rotation ticks, each row followed by its count of ticks
The counts run from 0 to 440.
[-1.81 -2.31 -0.31  2.08 -1.98  0.21 -1.04 -0.41 -0.53  1.35 -4.17 -0.03
 -2.33 -0.61  0.25  2.85  0.01  2.63 -0.72  0.63  0.98  1.71  2.03 -0.21
 -0.37  0.98 -0.11 -0.92 -1.38 -1.53  2.61  0.36  0.37 -0.51  1.91 -1.66
 -0.22  1.16  2.29  0.82 -0.12 -1.41 -1.44 -1.14 -2.32 -1.58  1.00  0.65
  3.62  1.80]  192
[ 2.12 -0.69  0.71 -0.49 -0.88  0.08  2.48 -0.13 -0.90  0.23  2.22  0.62
  0.83 -0.28  0.26  0.22 -0.04  0.58  0.10 -1.53 -2.47  0.60  1.03  0.13
  2.31 -0.89  2.09 -0.28  2.04  1.31 -3.30 -0.57  0.79  2.56  5.36  0.42
  0.96 -3.22 -1.28 -0.70 -0.85  0.84  1.62 -0.06 -0.39  1.83 -0.34  2.54
 -0.52 -2.46]  351
[-1.93  1.35 -2.82 -0.06  1.91  0.17 -0.13  1.96 -1.09 -1.69 -0.74  2.51
  0.54 -0.54  0.01 -1.17 -1.10  1.57 -1.57  0.07 -0.37 -0.88  0.08 -1.44
 -1.72 -3.31 -0.99 -2.51 -1.88 -1.52 -0.42  2.02  2.62 -1.17  0.49  1.53
 -1.32 -0.39  1.96 -0.29  0.03 -0.45 -3.28 -1.59 -0.93 -1.39  2.52 -2.62
  2.54 -1.29]  414
[ 0.57 -0.26 -2.43  0.40  2.62  0.20  0.02  2.81 -2.74 -3.84 -2.45 -1.48
  1.47 -0.20  3.30 -2.52 -0.04 -1.63 -2.08 -0.66 -1.42  1.05 -1.50 -0.69
 -0.40 -2.82  0.03  0.01 -0.16 -0.56 -0.31  1.95  0.21 -1.48  2.54  0.29
 -0.89 -3.50 -0.21  1.90 -0.45 -0.48 -1.39 -0.10 -1.18  0.56  2.14  0.00
 -0.10 -3.20]  42
[ 2.05 -2.53  1.19  1.46 -0.44  0.17 -0.28 -2.29 -0.96  2.23 -0.26 -1.57
 -2.46 -0.13  1.63  1.23  1.15  1.67  0.43 -0.15 -1.19  2.28  2.02 -0.37
  1.10  2.76  1.18  1.51 -0.32  0.62 -0.87 -1.57 -1.10  2.33  5.16 -1.01
  0.18 -0.99 -0.47 -0.20  0.11 -1.41  2.14 -0.22 -0.29  1.19 -2.33  4.56
  0.32  0.03]  270
[ 2.38 -0.57  3.10  0.29  0.53 -1.17 -2.79  0.44  0.02 -0.59 -0.95 -0.81
 -2.14  0.14  0.55  1.97 -2.67  1.38  2.68  0.45  0.55  1.43  3.60  2.33
  1.82  0.62  1.99 -1.12 -0.20 -2.04  0.68 -1.44 -1.28  0.37  0.76 -4.77
 -1.55  0.30 -0.08  0.33 -2.58  0.66  0.82  0.09  2.36  0.99 -0.74 -0.36
 -1.34  0.28]  279
[-2.47 -0.57 -1.77 -2.40 -0.15  2.73 -2.12 -2.57 -0.57  1.11  2.83  3.53
 -1.75  0.08 -2.24 -0.25 -0.20  3.52  2.30  1.62  1.57 -1.47 -0.15 -0.87
 -1.84  0.01 -0.68 -1.57 -2.66 -1.20 -1.54 -0.41  2.51 -0.56 -1.45  1.78
  2.07  1.04  0.05 -1.60  1.08 -1.16 -1.81 -0.18  1.33  0.40 -1.48 -1.95
  1.20  0.57]  401
[-0.23  0.77 -1.20  1.32  3.83 -0.31 -1.26  1.06 -0.12 -0.40 -1.64  1.05
 -0.98 -0.96 -0.33 -2.34 -0.49 -0.85 -1.15  0.60 -0.32 -2.43  0.93 -1.77
 -1.74 -0.46 -0.56 -1.12 -2.54 -0.61  0.05  1.90  1.71  0.19 -2.13  1.82
 -0.47  2.64  2.26  0.29  0.48 -1.52 -4.02 -1.88  1.07  0.15  0.58 -0.85
  1.06  0.23]  22
[ 0.42 -0.33  3.20 -0.67 -2.16 -0.98  0.60  0.09  0.21  0.60  2.63 -0.14
  0.77  0.74 -2.21  2.59 -2.26  1.23  2.83  0.26  0.41 -0.02  2.32  3.48
  2.23 -0.48 -0.73 -0.93  0.77 -1.14  0.20 -2.08 -1.82  2.38 -0.28 -4.58
 -0.54  0.08  1.24 -0.11 -1.66  2.20  1.37  0.35  2.23  1.39 -0.44 -0.50
 -1.70  0.78]  371
[-0.67 -2.38  1.06  0.20  0.28  0.06 -0.53 -0.88 -0.25  2.33 -0.92  1.94
 -3.49 -0.66 -1.59  2.12 -1.29  4.45  1.83 -0.12  0.74 -0.72  4.61  0.78
  0.40  1.57  0.30 -0.86 -2.21 -1.20 -2.02 -0.43  2.10  1.30  1.48 -0.29
  0.72  1.62  0.82 -1.46 -0.36 -0.24 -0.69 -1.45  0.68  0.22 -1.03  0.55
  2.71  1.84]  194
[-0.61  0.66 -1.29 -0.63  3.14 -0.66 -1.90  2.49 -0.83 -2.99 -0.51  2.20
  1.46 -0.61  0.07 -0.44 -2.82  1.65  0.57 -0.29 -0.77  0.45 -0.31  0.14
  0.68 -2.25  0.78 -2.65  0.10 -1.98 -1.03  0.90  2.62 -2.92 -0.33 -0.09
 -1.27 -0.76  0.54 -0.06 -1.27 -1.09 -0.91 -0.53  0.33 -0.56  2.81 -4.01
  1.42 -0.36]  122
[ 3.67  0.70  2.29 -0.39  0.68 -0.70  0.39 -1.52  0.43 -0.96  1.87 -0.59
  0.90  0.88  0.36  0.46  0.92 -1.50  1.84 -0.31 -0.80  1.38 -1.21  2.07
  2.67  1.65  1.64  2.23  3.11  2.24 -1.75 -1.96 -1.01  1.39  1.12 -1.11
 -0.22 -2.01 -3.30 -1.03 -0.55  1.13  3.82  0.88  0.87  2.69 -2.00  2.19
 -2.15 -0.13]  63
[ 1.58  0.31 -1.59  0.77 -0.16 -0.08  0.65 -1.40 -1.53  0.03 -1.24 -1.60
  0.18  1.18  2.44 -0.83  3.73 -2.28 -3.70  0.35 -1.27  0.75 -1.33 -2.90
 -0.87  0.11 -0.58  2.08 -0.12  2.23  1.56  0.15 -0.80  2.29  3.50  0.59
  0.26 -1.32  0.60 -0.26  0.84 -0.48  0.00 -0.29 -2.05  1.16 -2.05  3.16
 -0.49 -0.97]  254
[ 0.35  0.07  1.56  3.22 -1.70 -1.64  0.02  0.80  1.40  1.52 -0.39 -3.46
  0.54  0.63 -2.52  0.24  1.04 -1.31 -0.44  0.66  0.75 -0.37  0.69 -0.57
 -0.44 -0.16 -1.45 -1.31 -0.27 -0.72  4.60 -1.35 -1.73  2.39  0.06 -2.15
  0.40  2.84  3.12  3.38 -0.26 -0.05 -2.09  0.08  1.14  0.67  0.20  1.69
 -0.26  1.51]  84
[ 0.57  0.66 -0.71 -2.03  3.24  1.29 -3.17 -2.97  0.77  0.41  0.01  2.14
 -2.63 -0.22 -1.22 -1.70  0.70  1.46  0.94  1.59  0.89 -0.78 -1.19 -1.08
 -1.04  2.22 -0.76  0.70 -2.53  0.78 -1.05 -0.11  2.35 -0.89 -3.29  3.13
  1.58  2.24 -1.31 -1.12  1.92 -1.99 -0.63 -1.36  1.76 -0.34 -1.65 -1.16
 -0.11  1.79]  17
[-0.55 -0.15 -0.20  1.27  2.79 -1.10  0.94  1.67 -0.30  0.20 -1.16  2.18
 -1.24 -1.66 -1.85  0.24 -2.90  1.12  2.01 -1.47  2.27 -1.09  3.06  1.74
  0.99  0.07  0.79 -2.55 -0.74 -1.03 -3.25  1.36  2.21 -0.63 -2.85  0.87
 -1.46  2.35  0.27 -0.61 -0.47 -0.16 -1.57 -3.21  0.65 -1.66  2.45 -0.59
  3.55  0.52]  210
[ 0.98 -2.34  1.83  1.40 -3.59  0.04  3.45 -1.75  0.57  0.05  1.01 -3.53
  1.07  0.17 -1.10 -0.45  1.09 -2.21  1.12 -0.53 -0.19  0.63 -0.47  0.45
  1.15  0.49  0.57  1.66  0.95  2.31 -1.66 -1.45 -1.65  2.21  2.18 -0.50
  1.40 -1.25 -1.05  2.62 -0.66 -0.02  1.38  1.36  0.25  0.48  0.03  4.70
 -1.27 -0.37]  70
[ 0.63 -0.92 -0.98  0.19 -1.25  0.63 -1.19  0.76 -2.55 -1.90 -1.28 -2.71
  0.88  1.58  2.99 -0.79  0.25 -0.97 -0.86  1.23 -0.63  1.32  0.97 -0.38
 -1.28 -1.83 -0.65  0.90 -1.48 -0.46  2.96  0.09 -2.88  1.91  4.06 -2.84
 -0.97 -1.79  0.89  1.56 -1.47  0.61 -0.73  1.10 -0.76  1.74 -0.66  1.37
 -0.58 -1.41]  261
[-2.75 -2.07 -1.57 -1.96 -1.61  2.44 -1.11 -1.52  0.21 -0.88 -1.33 -0.85
 -1.43  0.79 -0.83 -1.56  0.82 -0.14  1.97  2.21  2.93 -0.18 -1.98  0.21
 -3.32  0.43 -1.50  1.24 -3.37  0.06  1.47  0.46 -0.81 -2.63 -3.13  2.04
  0.03  1.14  0.38  2.70  0.98 -2.41 -2.18  1.26  0.40 -1.86  0.16  0.74
  0.87  0.72]  12
[ 0.07  2.28  0.08 -0.64  1.51 -1.24  1.24  2.33 -0.46 -2.25  1.85  1.65
  2.60 -0.04 -0.93 -1.15 -1.96 -0.23  0.58 -1.18 -0.50 -1.43 -0.52  1.80
  1.84 -2.45  0.50 -1.28  2.38 -0.27 -2.16  0.72  1.37 -0.93 -1.55  0.50
 -1.59 -1.54 -1.09 -1.32 -1.60  1.44  0.75 -0.72  0.60 -0.12  2.95 -2.65
 -0.96 -2.40]  137
[-1.76 -3.69  1.28 -0.23 -2.55 -0.05 -0.09  0.28  0.86 -0.94 -2.56 -1.64
 -0.13  0.11 -1.68  0.78 -1.70 -0.47  2.52  0.88  2.80  1.80  0.19  2.65
 -0.37  0.22 -0.12  0.27 -1.55 -0.82  1.41 -1.41 -1.01 -3.04 -1.82 -1.48
 -0.11  0.63 -0.09  4.52 -0.64 -2.12 -1.03  1.92  0.60 -1.17  2.37  1.16
  1.62  1.76]  292
[ 1.23  1.78 -0.32 -1.90  1.03 -0.67  1.69 -0.15  0.32 -1.02  2.31  2.20
  2.19  0.23 -0.15  0.16 -0.49  0.35  0.07 -0.78 -0.59  0.50 -2.32  0.89
  2.54 -0.57  1.23  0.78  2.95  1.63 -3.71 -0.37  1.16 -0.29 -1.52  1.65
 -0.64 -2.24 -2.67 -2.79  0.00  1.27  2.87  0.01  0.61 -0.49  1.47 -0.97
 -1.53 -1.19]  140
[ 1.99  0.00  0.39  1.98  0.92 -1.48  1.88  3.22 -0.93 -3.25 -0.71 -2.08
  2.45  0.01  1.10 -1.26 -1.78 -3.29 -0.43 -1.23 -0.60  0.42  1.05  1.97
  1.06 -2.87  0.66 -0.15  1.35 -0.02 -0.64  0.09 -1.38  1.21  1.77 -2.38
 -1.59 -3.23 -0.14  1.24 -2.03  1.15  0.17  0.04 -0.07  1.41  1.44  1.01
 -0.75 -2.26]  57
[ 1.50  1.91 -0.38 -1.47  2.44 -0.69  0.59  0.00 -1.67 -1.74  1.08  2.06
  0.86  0.13  1.62  0.49 -0.23 -0.51  0.95 -1.14 -0.48  0.03  0.13  1.56
  2.06 -0.64  1.70  0.76  2.51  1.90 -3.85  1.02  0.10  0.44 -0.87 -0.23
 -2.14 -2.23 -2.51 -4.52 -0.52  3.32  3.43 -1.08  0.65  0.39 -0.63 -0.49
 -0.32 -1.98]  436
[ 0.28 -0.29  1.36  0.64 -3.09 -0.45  1.00  0.91 -0.54 -1.29 -0.54 -1.70
  1.75  0.51  2.04  1.88 -0.59 -0.84 -0.67  0.55 -1.80  2.61 -0.52  1.03
  2.10 -1.53  0.52  0.24  2.69  0.15  2.88 -0.69 -2.60 -0.46  2.93 -3.19
 -1.35 -2.25  0.07 -0.29 -1.91  1.25  1.26  1.62 -1.53  0.83  1.85  0.57
 -0.63 -0.64]  357
[ 0.40 -2.16  2.38 -0.70  0.57  0.35 -1.52 -2.69  1.79  1.10 -0.34  0.12
 -1.92 -0.73 -1.93  1.38 -0.22  1.54  3.50  0.25  1.52  1.54 -1.02  1.68
  1.07  3.93  1.11  0.15  0.28 -0.06 -1.51 -2.13  0.38 -2.08 -3.28  0.41
  1.59  1.95 -1.00  1.25  0.35 -2.40  0.93  0.62  2.04 -1.20 -0.66  0.36
  0.01  3.39]  297
[ 2.22  1.43  0.81  0.96  2.01 -1.66  2.30  0.63 -0.91 -0.16  0.79  1.49
  1.00  0.19  1.55  0.16  0.03 -1.41 -0.71 -1.38 -0.47 -1.04  1.16  1.51
  2.60 -0.36  1.54  0.58  2.55  2.26 -2.92  0.47  0.18  2.82 -0.52  0.60
 -1.64 -0.81 -0.86 -3.68 -0.09  2.97  2.00 -1.64  0.35 -0.19  0.74  0.80
 -0.42 -1.33]  440
[-0.21  1.33 -0.67  0.58  2.99 -0.86  2.32  1.64 -0.53 -1.44  1.65  2.20
  2.38 -0.97 -0.92 -1.29 -2.71  0.58 -0.18 -2.41 -0.59 -1.46  0.03  0.88
  1.62 -1.52  0.45 -1.58  1.51  0.15 -4.57  0.83  2.68  0.33 -0.75  1.81
 -0.37 -1.12 -0.38 -1.51 -1.24  0.41 -0.25 -2.46  1.03 -0.39  3.04 -1.16
  0.87 -1.56]  133
[ 0.41  1.90 -1.95  1.84  1.58 -0.44  1.53  1.15  0.27 -1.50 -2.20 -0.78
  1.97  0.65  1.42 -2.54  2.62 -4.10 -2.87 -0.24  0.82 -0.96 -2.83 -1.73
 -1.67 -1.01 -1.40  1.87  0.32  1.88  1.21  1.11 -1.13  0.80 -2.12  2.79
 -0.86 -0.66  1.16 -0.87  1.92  1.79 -1.58 -1.34 -1.26 -1.80  0.59  0.72
 -0.11 -0.69]  238
[-0.81  0.82  1.76 -0.90  0.01 -0.01 -2.28 -1.54  1.55  2.23  1.54  1.95
 -0.88  0.18 -3.63  0.89 -0.35  2.58  1.73  1.61  2.63 -0.76  0.80  0.66
  0.73  1.24 -1.58 -1.04 -1.38 -1.95  0.91 -1.81  0.61  1.00 -3.75 -0.46
  0.47  3.32  1.04 -2.27  0.59  0.07 -0.37 -0.94  2.29 -0.01 -1.33 -2.85
 -1.18  2.87]  390
[-1.74 -0.75 -2.95 -0.73  0.49  2.51  0.82 -1.64 -1.05  0.69  0.13  3.06
 -1.46 -0.57 -1.04 -0.78  0.59  2.43 -1.76  0.23 -0.97 -0.25 -1.39 -2.57
 -2.16  0.30  0.13 -0.27 -1.53  0.88 -2.41  1.49  4.19 -1.27  1.00  4.56
  2.22 -0.15 -0.68 -1.13  1.51 -1.95 -1.18 -1.13 -1.17 -0.95  0.28 -0.45
  2.87 -0.39]  412
